One turn sends every row of this set to another row. A few are shown first. Where does it send the rows asked after them?
Z468: [ 15  21  -5  -9 -28   4   2   0   3  -8  -6  -9  -6  -9  11  10 -16  -5
  -6   4  21  11 -16]
Z489: [ -1 -10  14  -4  15 -18  15   6  -7  -8   2  -1 -21  -4 -14 -10   8  12
 -11  -2   8 -16  21]
Z658: [ 11  16   0   6 -19   7  -7  -1  -2  -6   5  -9   7  -5  17  14 -24 -17
  -9 -10  21  -4 -12]
Z81: [ -1 -10   3  20   5 -15  35  17 -10  -9   2   1  -6   3  -2  -3  -3  -2
   6 -32   7 -12  14]
Z992: [ -1  -8   2  22   3  -8  29  15 -10  -9   0   3  -2   2  -1  -9  -3  -8
  10 -35   9 -14  12]
Z509: [ 26  11  -9  -5 -13   4 -12   2 -10 -13  -5  -4   7  -2  12  13 -12 -11
 -20   6  21  -1   3]
Z864: [ 13  17  -6   4 -19   0  -1  -4  -3  -4   4  -5   7  -4  23  18 -21 -11
 -12  -8  18  -2 -13]
Z975: [ -5  -2  15  -4  -7   5  21  21  24 -11 -11  -1 -23  14 -11   8   2  14
   8 -20   8  -7  12]
Z737: [  0  -7  11   4  -8   4  16  24  22 -11  -7  -1 -19  11  -9   9  -4  15
  17 -22   4 -16   8]
Z558: [  7  -7  -6  20   9 -10  31  19 -12  -6   4   4   0  -1  -3  -8  -1  -2
  13 -23   7 -20  16]
Z176: [ -4  -9  14  -4 -11   5  14  20  20 -16 -13  -3 -26  10 -13   1   3  12
  11 -21   9  -9  11]
Z256: [ -1  -2  17  -4  19 -13  12   4  -5  -2   1   6 -17  -3 -11  -9  11  11
 -11   0  10 -14  20]
Z499: [  0  -2   1  22   8  -9  37  17  -8  -4   2   5  -1   3  -1  -6  -1  -6
   8 -31  11 -10  13]
Z239: [ 15  21  -8 -15 -26   3  -3   2  -1  -8  -4  -6  -6 -10  10  15 -22  -6
  -5  -2  21   9  -9]
Z106: [ 25  13  -9  -6 -12  -2  -9   0 -10 -11  -4  -2  -3  -6  16  18 -14  -8
 -15   6  24   7  -5]
Z29: [ 16  21  -4 -12 -27   8  -4   6  -1 -11  -8  -9  -4 -11   3   3 -17 -10
  -4   4  22  10 -11]
Z71: [  1  -9  16  -3  15 -13   5   3  -9  -8   0   4 -16  -4 -12 -14   9   9
 -10  -3  10 -20  22]
Z130: [ 16  16  -9   0 -18   3  -1  -3  -4  -7   8  -9  -1  -5  20  19 -23 -17
 -10  -7  26   0  -9]
Z547: [ 25  15 -14  -8 -15   1  -3  -3  -8 -11  -4  -5   2  -4  15  15  -9  -6
 -21   9  22   2  -1]
Z438: [ -6 -10  16  -1  -8  -4  22  20  19 -14  -8  -6 -27   9 -12   6   1  15
   8 -21   6  -9   9]
Z780: [  3  -4  14  -4  14 -12   7   8  -1  -4   3   1 -22  -8 -17 -12   7  15
   0   5   7 -20  15]

Z130 -> Z106
Z509 -> Z29
Z975 -> Z499
Where do these go?
Z737 -> Z558
Z489 -> Z438
Z864 -> Z547
Z71 -> Z176

One turn sends every row of this set to another row. A few are shown first. Where does it send the rows asked after them?
Z368: [ -2 -16  -1  13  -4 -12 -17  15  -9  -8  -2   7  -2  13  -6   4 -19   9
   3  -1  -4  -9 -25  15]
Z454: [  2  -6  34   9  17  -4 -11   3  13   9 -11  -2 -18  -3 -20  -8   5 -12
  12 -10 -22 -15  11   4]
Z685: [ 17  15   6  -3   4  -4   4 -15   6   3  18   7  12  15  17 -13   4 -10
  -4  12 -11   6   6  11]
Z8: [  4  -9  38   7  19   0  -9   1  11   5  -7   0 -17  -6 -22  -5   5 -10
   9  -8 -19 -15   6   3]
Z436: [-11  -8  -8   6  -8 -15 -12  18  11   6  -6  -6 -22   6   2 -10  -9   9
   1   4  -8   8 -17   9]
Z135: [ -2 -14  -1  14  -6  -7 -16   5 -13 -14  -1   4  -8   6 -10  12  -4  10
   2   2  -4  -8 -25  24]
Z304: [ 17  13   9  -4   7  -1   4 -14   5   1  20   8  14  13  17 -12   3 -10
  -6  13  -9   6   4  10]
Z171: [ -6  -8 -12  18 -13 -14 -17   2 -10  -6  -7   2 -13  12  -8   8   0   9
   6  -3 -12  -5 -15  29]
Z723: [  5  -1   0   4   8   2  22 -24   6  12  19  15  -6 -12 -14 -20   4 -24
  -3  -4   6 -12  10  -3]
Z696: [  2  -5  35   8  16  -2 -10  -1  11   6  -9  -2 -19  -6 -21  -6   8 -11
  12  -9 -21 -15   9   6]
Z990: [ -7 -12  -1   2  -4  -5 -11  14   4  -4  -1  -8 -24  -4  -3   1   2  12
  -3   9  -4   5 -25  12]
Z249: [ 17  14   8  -3   6  -3   4 -13   5   3  18   8  14  15  17 -14   1 -10
  -4  13 -10   5   5  10]
Z422: [  3  -8  37   8  19  -3 -11   4  13   7  -9   0 -16  -3 -19  -7   1 -11
  11 -10 -20 -17   8   0]
Z913: [ -7 -13  -1   1  -2  -9 -11  20   8   1  -1  -5 -18   1   0  -6 -11  11
  -3   6  -2   5 -25   4]
Z413: [  7 -16  -4  18  -8 -10 -17  -1  -7  -9 -11   7   3  15  -9  11  -3  -1
  21  -9 -11 -20  -9  26]
Z16: [  7 -18  -1  15  -5  -7 -15   0  -9 -14  -7   8   3  13  -9  14  -2   0
  18  -7  -8 -20 -14  25]
Z210: [  4  -1   2   3  11   3  21 -21   7  12  19  15  -4 -12 -13 -21   0 -25
  -3  -4   8 -13  10  -7]
Z574: [  8   0   5   0   8   0  20 -23  10  11  19  16  -2 -11 -14 -24  -1 -23
  -1  -4   6 -15  10  -5]
Z954: [  4   0  -2   4   7   1  22 -24   8  14  16  15  -7  -9 -13 -22   4 -26
  -1  -7   4 -12  13  -3]
Z65: [ -9  -7  -9   5  -9 -10 -11   9   8   2  -6 -10 -27   1  -2  -3   5  10
   0   6  -9   8 -18  16]
Z709: [ -6 -11 -11  18 -10 -20 -18  11  -4   0  -8   5  -7  18  -6  -1 -16   7
   9  -5 -11  -6 -14  19]
Z365: [  7   0   4   0   7  -1  19 -26   9   9  19  15  -5 -12 -14 -21   3 -22
  -2  -3   4 -15  10  -3]
Z834: [  6   3   2   2   6  -2  20 -27  11  11  18  15  -5 -11 -14 -23   3 -24
  -1  -5   2 -14  13  -2]
Z616: [  7 -18  -2  17  -6 -12 -17   6  -5  -9 -10   8   5  17  -8   8 -10  -1
  21 -10 -10 -20 -10  21]
Z485: [  3  -1   0   4   8   0  21 -21   9  15  17  15  -5  -9 -12 -24  -1 -25
  -1  -7   5 -11  12  -6]
Z816: [  6   3   2   2   7  -3  20 -25  12  12  18  15  -3  -9 -13 -24  -1 -23
  -1  -6   3 -15  12  -5]
Z600: [ 17  14   7  -4   6  -2   4 -16   5   1  20   7  12  13  17 -11   5 -12
  -5  14 -11   6   5  12]
Z710: [  9 -19   1  15  -3  -8 -16   5  -8 -13  -8   9   6  14  -9  12  -9   0
  19  -6  -6 -21 -14  20]

Z249 -> Z304
Z574 -> Z365
Z485 -> Z210
Where do these go?
Z709 -> Z368
Z422 -> Z8
Z65 -> Z436
Z16 -> Z413

One turn sends every row of this set to another row. A few are shown first. Where does it send the rows asked after them?
Z384: [-19  11  -6  32   1  33 -18  -9  11  -2  19  -3  -8  -4  14 -12   2 -29
  17  13  -8 -29  11 -20  20 -26]
Z997: [ 10  16  13 -15   1   6   6   7   8  15  13  -7   1   4  14  22  -9 -20
   5  -7 -20   4   3 -35  21  13]
Z848: [-32  26 -15  -7  -9  13  13  -2  20  11  16  -7  11 -10  29  -9  -4 -19
  -1  -9 -23 -20  15 -24  20   3]
Z643: [-18  16   8  19   0  34 -15 -23  14  17  34  -6  -4   4  24  -8   7 -13
   2   0  11 -18   8 -24   4  -6]
Z382: [ -7  -4  -1   3 -23  28 -13  19   5  18   3  -9 -11   8  11 -17  11  -4
   7   5  -4  -8  20 -16  10   0]
Z287: [ -5  -9  14  20   2  26  -6   9  -3  15 -10  17 -14  14   2   3  -3 -14
   4  -7   0 -33   4 -22  27   1]
Z695: [  3   3 -14  13  -2  24 -10  13   0 -13  12  -2 -16  -5  12  -2  -2 -36
  23   4 -24 -23  11 -29  30 -25]
Z326: [-28  30 -11  -2 -15  11   5  -4  22  16  25  -6   9 -15  33 -11   0 -26
   8  -3 -19 -11  13 -20  13  -5]
Z863: [-28  25  -8  -8 -15  16  12   3  18  14  18 -10   2  -8  34 -12 -11 -24
   8  -3 -25  -3  19 -17  17   5]
Z4: [-11   5  -7  31   0  42 -14 -13   7  -5  22  -4 -12   0  18  -9   5 -27
  12   6  -3 -31  12 -29  17 -25]
Z853: [  8   4  -7 -14  -2   3   7  18   1  -2  10   6 -12   1  12  16 -16 -28
  22   3 -31 -13   9 -26  19  -2]
Z142: [  5  -2  13  24   5  21  -5   5  -8  13  -9  11 -12  11   8   4   4 -15
  13  -6   5 -41  -3 -24  18  -6]
Z273: [ -2   6  -8  12 -19  33  10 -11  20  25   5  -3  -5  -3  28   8  -4 -14
   3  24 -20 -36  15 -26   8   0]
Z761: [ -9   7   3   5 -11  33 -11  14  -2  13   4   1  -7   5  12 -21  12   4
  11   5  -7  -3  21 -26   3   0]
Z943: [-19  18  12  10  22  10  -5  15  -5  -7   7   7  -3   5  18  -5  -4 -22
  18 -28   0  -4   6 -20  28   0]
Z25: [-14  23  11  24   4  31 -17 -20  21  18  25  -7  -4   4  25 -10   5 -17
   8   0  14 -21   6 -19  10 -12]
Z721: [  1   4  -6   4 -14  34 -14  18  -2   8   5  -6 -11   6  15 -11  11   1
  13  15 -11  -4  22 -21  12   4]
Z874: [ -9  17  -1  12   0   3  16  -2  10  13   6  -7  -3   0  33  15 -20 -45
  11 -14  -9 -38  -7 -12  27  -5]
Z508: [-10  22   6  17   7  -1  14  -6  14  15   8  -4   1   1  35   9 -20 -45
  14 -18  -2 -30  -6 -18  13 -13]
Z333: [ -6  20  22  -5   6  13   0 -13  15  30  28  -7  -3   7  29  11 -10 -11
   0  -2   6  -8   5 -23  -2   8]
Z768: [-18  15  10  11   4  37 -20 -10  16  18  32  -6   6   2  30  -4   4 -13
   4  -2  16 -23   1 -30  10  -6]
Z652: [  0   2   0  12 -18  33  10  -7  23  35   0  -4  -7   4  30   6  -7 -15
   5  13 -19 -31   5 -29   3   8]
Z308: [  8  14  10 -22   5   2   8   5  14  17  14   7  -7   9  22  20 -12 -11
  10 -10 -12  -5   7 -27  13  14]
Z301: [ -5  20  25  -9   4  20   6  -7  12  27  25  -8   8  17  19   9 -12 -13
   1  -1   9 -10   7 -31   3   0]
Z991: [ -4   1 -18  16  -3  20  -9  12   2 -12  10   2 -11  -7  12   4  -6 -36
  23  13 -31 -24   7 -26  25 -18]
Z636: [  6   3  -1  -8  -1   3   8   6  -1   0   6  -1 -20  -2   5  12 -15 -35
  10   2 -35 -13  16 -33  28  -9]
Z236: [  2  18  16 -21  11   1   5  10  11  17  15   0  -4  -2  23  22 -18 -17
   8  -4 -18  -1   5 -29  16  10]
Z818: [ -4  24  22  -2  10  17   1 -15  21  25  21  -2  -4  12  29   6  -6  -5
   3  -8  12  -5  10 -22   4   5]
Z324: [ -3   2  -7  12 -17  30  13  -2  25  22  -5 -17  -2   0  35   8  -6 -10
  -1  15 -15 -30  13 -25   4   1]
Z733: [-22  22   4   9  13   7  -1  17 -14 -13   7   1  -1  -2  18 -10   0 -23
  15 -20   0 -11  12 -12  30  -9]
Z426: [-17  18   4  20  15  10  -4  21 -12  -6  -3   3   0   5  21  -5  -8 -25
   7 -22   1  -2   7 -21  24  -6]
Z340: [  8  -5  14  12   6  22  -5  10  -8  13  -3  10 -20  23   2   4  -5 -16
  17  -5   1 -36   3 -19  21   1]
Z369: [-10  24  -6  11  -1  -4  11   2   6  18   6  -4   2   6  26   3 -18 -46
   5 -20  -5 -36  -7 -17  16 -11]
Z44: [ -3  -2 -17  14  -4  16 -19   5   1  -8  12  -5 -23 -13  18  -4   2 -37
  14   2 -24 -24   8 -31  30 -20]
Z404: [  8   6   0 -14   3   4   4  19   4   1   8   3 -14  -3   9  15 -16 -33
  19   0 -30 -18   8 -30  31  -9]
Z634: [-19   1  -3  23   5  33 -16  -8   6   0  20  -4 -14  -3  27 -13  -4 -26
   9   9   3 -36  14 -29  14 -29]

Z384 -> Z991
Z287 -> Z426
Z652 -> Z761
Where do these go?
Z768 -> Z634
Z721 -> Z340
Z4 -> Z695

